(in the rows, 128 means zero)
A single turn carries every row of the set below to another of its rows. Some are shown first; where does it send the rows asked next?
J_946: [127  98 134 111 125 133  79  75 142 130 180 140 116 102 127 125 133 137
 163 154 164 130 143 138 127 162  84 116 101]
J_683: [147  98 130 129 138 141 110  88 112 131 160 114 139 153 113 100 127  77
 148 164 135 150 134 136 149 139 114 126 127]
J_906: [133 119 132 105 110 168  90  88 153 113 175 136 110  93 125 119 113 137
 136 149 136 164 119 134 110 117 114 146 134]
J_494: [118 106 113 130 114 165 123  97 149 138 133 122 120 145 143 117 143 113
 140 176 129 162 121 117 116 125  95 128 117]
J_147: [131 105 111 125 118 157 126 100 144 131 144 137 127 160 131 115 155 117
 134 173 112 162 128 111 115 144  98 118 113]
J_22: [129 124 135  89 118 148  97  91 130  92 187 141 136 116 118  97 162 113
 166 156 148 161 152 151 134 137 111 128 113]
J_229: [141  83 104 126 107 135  99  65 137  95 152 140 133 114 115 127 123 127
 146 147 173 119 155 140 113 143  82 132 129]
J_628: [149 102 133 128 117 159 111 120 159 118 165 137 131 142 115 120 158 130
 156 131 122 154 140 110 127 155 115 144 129]
J_329: [133  87 129 119 131 149 113  76 134 160 124 117 131 132 139 112 131  98
 153 180 156 147 105 125 114 150 105 134 114]
J_585: [159  73 121 132 104 138  96  85 137 116 139 112 151 131 126 123 122 121
 142 152 140 107 142 143 132 150  86 144 119]
J_817: [147  91 120 105 129 148 103  72 136 171 145 111 117 128 123 113 123 103
 147 172 147 148  97 126 118 145 106 131 102]
J_908: [130  93 104  90 105 123 100  67 133  91 164 152 125 114 127 116 140 148
 156 184 146 132 136 151 102 127 106 117 119]
J_432: [141 120 125 116 124 156 100  88 161 108 162 139 121 119 103 122 168 136
 148 128 164 158 156 125 124 144 109 146 120]
J_76: [128 102 130 135 130 142 114  94 102 142 141 110 128 149 122 109 134  96
 146 162 136 155 144 125 148 134 121 132 130]
J_120: [141  82 118 130 123 136 137  94 138 121 138 144 124 166 110 125 154 115
 161 190 132 149 120 125 119 136 113 125 118]
J_648: [139  86 125 114 118 139 122  85 125 144 141 124 114 138 147 103 133 101
 122 155 143 163 130 128 122 111 147 132 127]
J_947: [141  97  97  87 119 156 107  79 125 100 170 125 138 104 107  93 154 110
 156 149 163 149 136 159 100 145 120 151 125]
J_577: [150  62 128  86  90 136 110  89 150 108 149 146 124 112 139 125 126 133
 169 145 165 135 118 133 108 119 132 147 118]
J_425: [133 130 135 102 119 165 111  94 145 118 178 131 115 102 126 121 118 158
 151 138 135 162 121 126 125 115 106 153 115]
J_868: [160  79 115  88 116 161 122  85 142 125 165 123 146 116 120  93 141  99
 155 136 143 132 108 146 101 128 128 171 111]
J_584: [141  98 149 102 125 140  87  81 140 149 168 120 120 112 130 116 114 138
 165 152 128 126 110 126 137 145  82 132  99]
J_881: [143 122 125 120 131 150  96  74 147 110 185 130 116  95 117 112 122 147
 133 157 161 161 136 152 110 133  96 137 126]
J_677: [136  81 131 124 120 130 134  86 144 132 155 111  95 145 123 118 120 135
 133 158 143 179 123 133 145 110 109 139 117]
J_744: [138  92 124 126 116 156  85  79 134  97 142 127 151 119 109 130 116 121
 158 161 155 121 140 141 124 166  86 149 141]
J_757: [124  91 134 125 126 133 127  76 128 148 142 108 106 147 136 125 122 128
 136 170 151 160 129 143 151 109 116 141 109]
J_315: [145 101 147 113 131 152  74  87 143 136 164 105 120  96 128 119 123 143
 156 142 151 121 131 131 144 144 101 141 103]
J_436: [150  82 127 102 101 133 129  83 131 141 150 138 115 145 140 110 125 115
 118 156 142 182 119 131 122 119 134 128 124]
J_927: [144 116 116 124 105 169 108 124 141 102 172 136 133 124 114 127 155 132
 154 135 133 153 154 126 123 135 132 145 127]
J_576: [138  79 134 109  97 134 116  96 115  95 148 155 132 122 132 139 132 163
 160 179 137 123 144 142 111 136 103 130 111]
J_786: [122  86 122 121 130 138 142  84 133 135 132 151 124 156 127 120 149 108
 170 178 143 154 114 117 118 127 121 135 121]
J_260: [131 101 126 121 115 160 110 103 134 103 164 152 122 130  91 134 157 135
 156 133 139 150 155 123 129 147 131 154 133]
J_829: [147  86 111  76 125 147 112  73 122 116 173 133 150 106 134 102 132 118
 153 144 147 119 123 157 113 131 143 159 104]
J_255: [127  68 134  78  96 137 113  71 153 108 155 154 116 121 126 133 130 137
 174 142 165 149 122 139 131 130 120 160 114]
J_55: [124  75 127 133 118 139 133  88 116 132 144 126 137 148 150 111 134  95
 129 178 142 139 148 155 131 127 110 128 103]
J_967: [133  98 138  97 134 153 106 109 124  90 173 136 155 121 131  92 152 112
 180 149 132 136 140 135 135 157 128 146 125]
J_472: [148 114 151 101 136 146 111 102 119 108 187 134 155 131 123  89 147 110
 155 155 112 140 138 152 140 139 126 138 118]
J_7: [146  84 117 103  97 133 126  95 133 105 154 145 143 139 128 128 127 148
 162 192 119 131 118 155 101 134 100 133 122]
J_640: [134  73 111  71 101 119  96  74 142 104 162 139 124 121 131 109 146 130
 166 138 175 149 139 143 130 147 129 138 121]
J_391: [129  88 121 107  86 149  97  93 129 100 158 150 125 118 131 138 137 147
 141 186 127 133 148 157 105 132 107 122 111]
J_898: [117  98 137 100 130 151  76  70 146 137 179 121 114 106 124 127 127 139
 150 144 140 119 137 145 149 147 105 146  93]
J_938: [152 112 126 126 115 154 116  98 141 130 185 120 111 113 118 126 108 149
 129 139 126 156 124 140 116 111 104 148 127]
J_60: [108  97 111 115 149 153 133  85 142 151 162 115 127 142 142  98 139  96
 156 167 136 148 110 131 129 137 117 143 109]
J_405: [152  81 122  85 122 159  89  69 122 116 159 127 137  97 111 101 138 110
 140 154 153 127 125 155 103 138 143 163 122]
J_184: [154  58 141  77  83 123 117  96 132 126 152 139 118 132 137 118 138 135
 160 142 144 152 125 137 127 130 133 142 112]
J_251: [127  72 116 100 148 151 132  78 141 152 166 117 114 131 126  89 141 101
 145 155 138 147 102 129 123 136 114 145  96]
J_907: [146 100 119 131 111 156  96  86 141 108 155 127 162 117 138 135 109 130
 154 165 150 111 142 148 124 156  84 140 115]
J_854: [136  75 130 125 125 140 123  79 121 125 148 115 144 149 141  99 130  91
 127 168 135 139 141 147 146 145  88 128 102]
J_177: [117  99 135  97 123 157  99  96 141  94 188 152 155 122 142 101 146 102
 163 160 130 139 142 157 133 155 120 140 115]

J_786 goes to J_55
J_683 goes to J_251
J_868 goes to J_184
Where do these go?
J_881 goes to J_432
J_405 goes to J_255
J_927 goes to J_967

A single turn carries every row of the set below to another of its rows. Some are shown first; where does it send the rows asked next?
J_247: [144 134 136 119 170 123 100 143 149 121 119 107 122 150 141 105 127 118
 132 119 152 108 130 143 132 125 110 117 107 101 115 143]
J_625: [136 114 136  84 155 102 115 135 106 119 151 125 124 110 116 140 131 131
 149 123 142 145 120 151  97 128 134 126 118 127 142 141]
J_664: [126 103 176 122 137 103 124 164 139 127 140 122 122 111  94 148 106 137
 155 135 131 128 132 115 118 143 120 109 117 114  99 154]
J_91: [124 120 125 114 160 111 118 134  86 104 129 124 129 109  94 136 130 144
 142 133 147 124 123 140 126 119 153 132 131 144 138 149]
J_375: [119 102 173 119 147 109 139 172 105 132 138 112 113 129 107 140 111 134
 133 140 113 121 121 115 138 126 118 127 120 115 126 147]
J_244: [138 122 138  83 159 100 129 133  99 114 138 113 132 129 114 131 139 138
 141 107 142 136 122 150 102 125 128 139 120 127 147 139]
J_742: [129 127 117 139 124 140 149 144 174 130 143 127 110 131 100 128 121 143
 147 138 127 150 147 134 110 129 114 120 112 145 132 120]
J_840: [128 130 108 164 149 147 131 151 144 144 137 123 134 135 100 131 125 145
 132 141 146 146 159 130 113 104 118 118 120 139 129 132]
J_110: [134 126 136  96 160  98 119 117 103 113 130 120 144 126 107 137 140 143
 140 104 154 144 132 143  92 130 128 127 125 119 130 149]
J_459: [144 129 121 151 147 125 102 130 131 117 122 156 115 144 129 106 111 115
 136 143 150 117 135 149 143 126 134 110 131 129 109 158]
J_372: [138 109 137 137 118 154  97 148 130  86 114 123 113 121 124 125 131 149
 140 148 119 162 151 145 122 117 139 107 105 118 135 138]
J_133: [117 116 125  92 160 103 117 134 110 121 140 124 139 103 110 146 137 129
 144 110 145 149 129 140  90 128 131 127 129 118 133 147]
J_551: [128 114 138 127 126 156 115 160 138  82 100 104 108 127 116 108 145 152
 130 126 122 151 139 142 129 127 133 121 110 107 151 126]
J_483: [120 130 126 122 159 120 107 115 145 114 116 132 120 150 153 125 113 112
 128 123 126 133 142 130 122 124 105 114 117 108 100 156]
J_839: [124 139 136 133 136 135 150 157 165 133 126 110 123 142 110 124 134 153
 149 149 153 131 114 125 123 133 111 121 106 135 144 112]
J_692: [114 118 133 141 132 161 100 168 128  90  93 113 129 114 130 127 136 149
 133 132 134 155 142 129 116 107 133 118 118 108 130 140]
J_557: [141 131 132 131 133 115 114 132 159 108 117 146 117 139 127 102 117 115
 154 143 150 109 121 146 143 152 131 110 117 124 110 151]
J_83: [126 129 145 140 123 122 156 143 117 122 123 117 149 123 124 121 124 131
 122 128 175 119 120 140 140 119 126 107 137  78 117 118]
J_273: [109 131 117 134 151 127 127 151 133 114 103 138 122 141 141 105 124 106
 132 133 138 106 117 130 151 132 126 129 133 117 121 151]
J_996: [146 106 161 106 145 130 140 140 136 125 124 109 144 131 115 125  97 160
 131 139 153 125 124 125 151 124 113 111  96 118  91 128]
J_41: [116  98 136 119 158 138 147 135 120 130 122 113 149 127 113 131 104 147
 105 130 132 133 144 114 154 116 111 118 111 109  97 138]
J_470: [131 120 121 111 151 113 126 125 100  96 132 129 118 110  85 128 127 146
 143 113 138 130 138 145 117 128 149 138 136 147 131 148]
J_10: [141  91 139 122 153 140 127 131 137 137 147 128 124 112  97 124  95 152
 113 133 145 148 149 130 145 129 120  99 115 113  93 132]
J_387: [138 129 173 138 128 109 141 161 107 108 138 103 117 134  89 103 127 134
 130  97 152 123 144 144 117 130 122 119 133  99 111 151]
J_751: [108 126 169 135 113 102 142 150 118 101 129 120 129 116 107 133 117 125
 143 111 140 136 138 124 104 135 120 110 134  99  89 161]
J_719: [118 145 132 152 141 137 147 140 132 132 115 123 134 156 124 139 121 157
 132 152 148 144 124 116 121 107 107 122 117 145 130 129]
J_331: [135 125 133 105 151 124 113 130 151 111 131 133  91 145 155 116 107 110
 132 121 122 130 129 145 128 129 106 121 114 119 115 139]
J_799: [126 106 160 133 148 113 138 164 131 123 129 120 119 121  83 133 112 141
 132  93 129 130 158 116 113 133 112 129 138 113  98 156]
J_806: [126 123 128 103 149 106 122 133 119  95 124 121 126 100  81 129 133 145
 157 113 153 123 123 140 114 140 149 133 130 138 129 143]
J_279: [136 103 145 115 116 141 129 170 140 109  93 142 141 143 141 126 134 147
 150 135 123 159 130 135 112 130 119 130 108 123 143 141]
J_148: [136 143 135 123 116 145 142 152 149 115 150 104 112 138 116  98 126 143
 146 135 156 151 127 155 111 121 110 112  94 142 125 125]
J_810: [146 103 142 138 134 138 111 163 126 125  97 134 152 150 124 117 149 152
 133 145 137 156 139 136 122 129 127 116 109 107 155 146]
J_945: [100 144 121 153 134 140 128 132 129 128 138 115 139 134 118 117 135 142
 124 154 159 167 135 133 111 117 113  91 107 124 115 143]
J_983: [124 123 104 134 144 133 127 155 151 111 118 141 111 129 125  96 121 101
 138 114 130 108 143 145 142 133 127 134 134 122 116 152]
J_381: [103 153 129 131 125 138 155 144 138 112 120  94 144 150 124 108 141 144
 135 133 153 145 127 131 115 119 103 117  95 128 121 135]
J_972: [151 109 177 140 150 108 129 147  99 130 138 120 111 149  90 128 110 152
 122 121 131 130 145 127 129 125 118 119 128 122 115 153]
J_981: [105 133 112 136 130 157 137 157 136 128 156 117 107 120 119 107 125 129
 124 134 142 169 139 146 108 111 114 109 113 135 128 133]
J_547: [138 122 149 120  96 117 172 128 134 107 136 125 126 126 126 119 112 128
 134 128 144 126 127 151 137 133 124 111 126  94 119 113]
J_914: [129 116 171 130 117 110 144 154  87 110 155 117  95 132 113 117 113 122
 125 127 119 135 134 147 127 121 127 117 129 113 124 149]
J_811: [109 115 165 136 125 109 126 174 102 123 152 110 124 102 109 132 121 112
 141 141 136 129 128 131 120 126 132 101 123  96 114 155]
J_170: [144 110 127 134 110 132 151 156 131 124 155 122 133 102 112 116 114 115
 134 125 150 122 148 160 134 115 137 111 128  90 121 119]
J_61: [133  98 132 136 129 146 121 155 132 119  99 155 128 143 125 119 138 151
 123 123 125 177 147 135 109 132 121 123 129 115 146 144]
J_49: [131 121 120 123 173 130  88 146 154 133 138 121 113 126 136 113 123 105
 129 128 143 125 139 142 129 129 118 106 115  99 117 145]
J_368: [133 126 153 138 123 148 104 142 135  79  87 120 117 133 125 121 135 167
 135 134 145 160 130 134 117 128 130 108 114 110 128 134]
J_647: [131  94 143  95 144 145 151 156 149 126 136 116 117 110 108 118  93 146
 123 113 138 135 130 128 145 129 110 126 113 119 100 118]
J_675: [113 125 131 101 149 105 126 132 104  94 120 126 130 104 101 142 129 143
 155 132 145 127 111 132 120 133 148 134 128 143 129 145]
J_539: [127 120 132 145 109 128 153 132 112 118 138 142 139 114 133 136 100 124
 122 131 152 139 143 146 125 104 128 106 143  95 103 130]
J_777: [151 101 141 128 128 148 108 180 152 122 105 144 132 127 119 115 138 150
 147 124 148 164 136 143 105 135 126 118 120 114 144 137]

J_148 goes to J_719
J_675 goes to J_133
Where do these go?
J_368 goes to J_61
J_664 goes to J_751
J_547 goes to J_41
J_459 goes to J_331

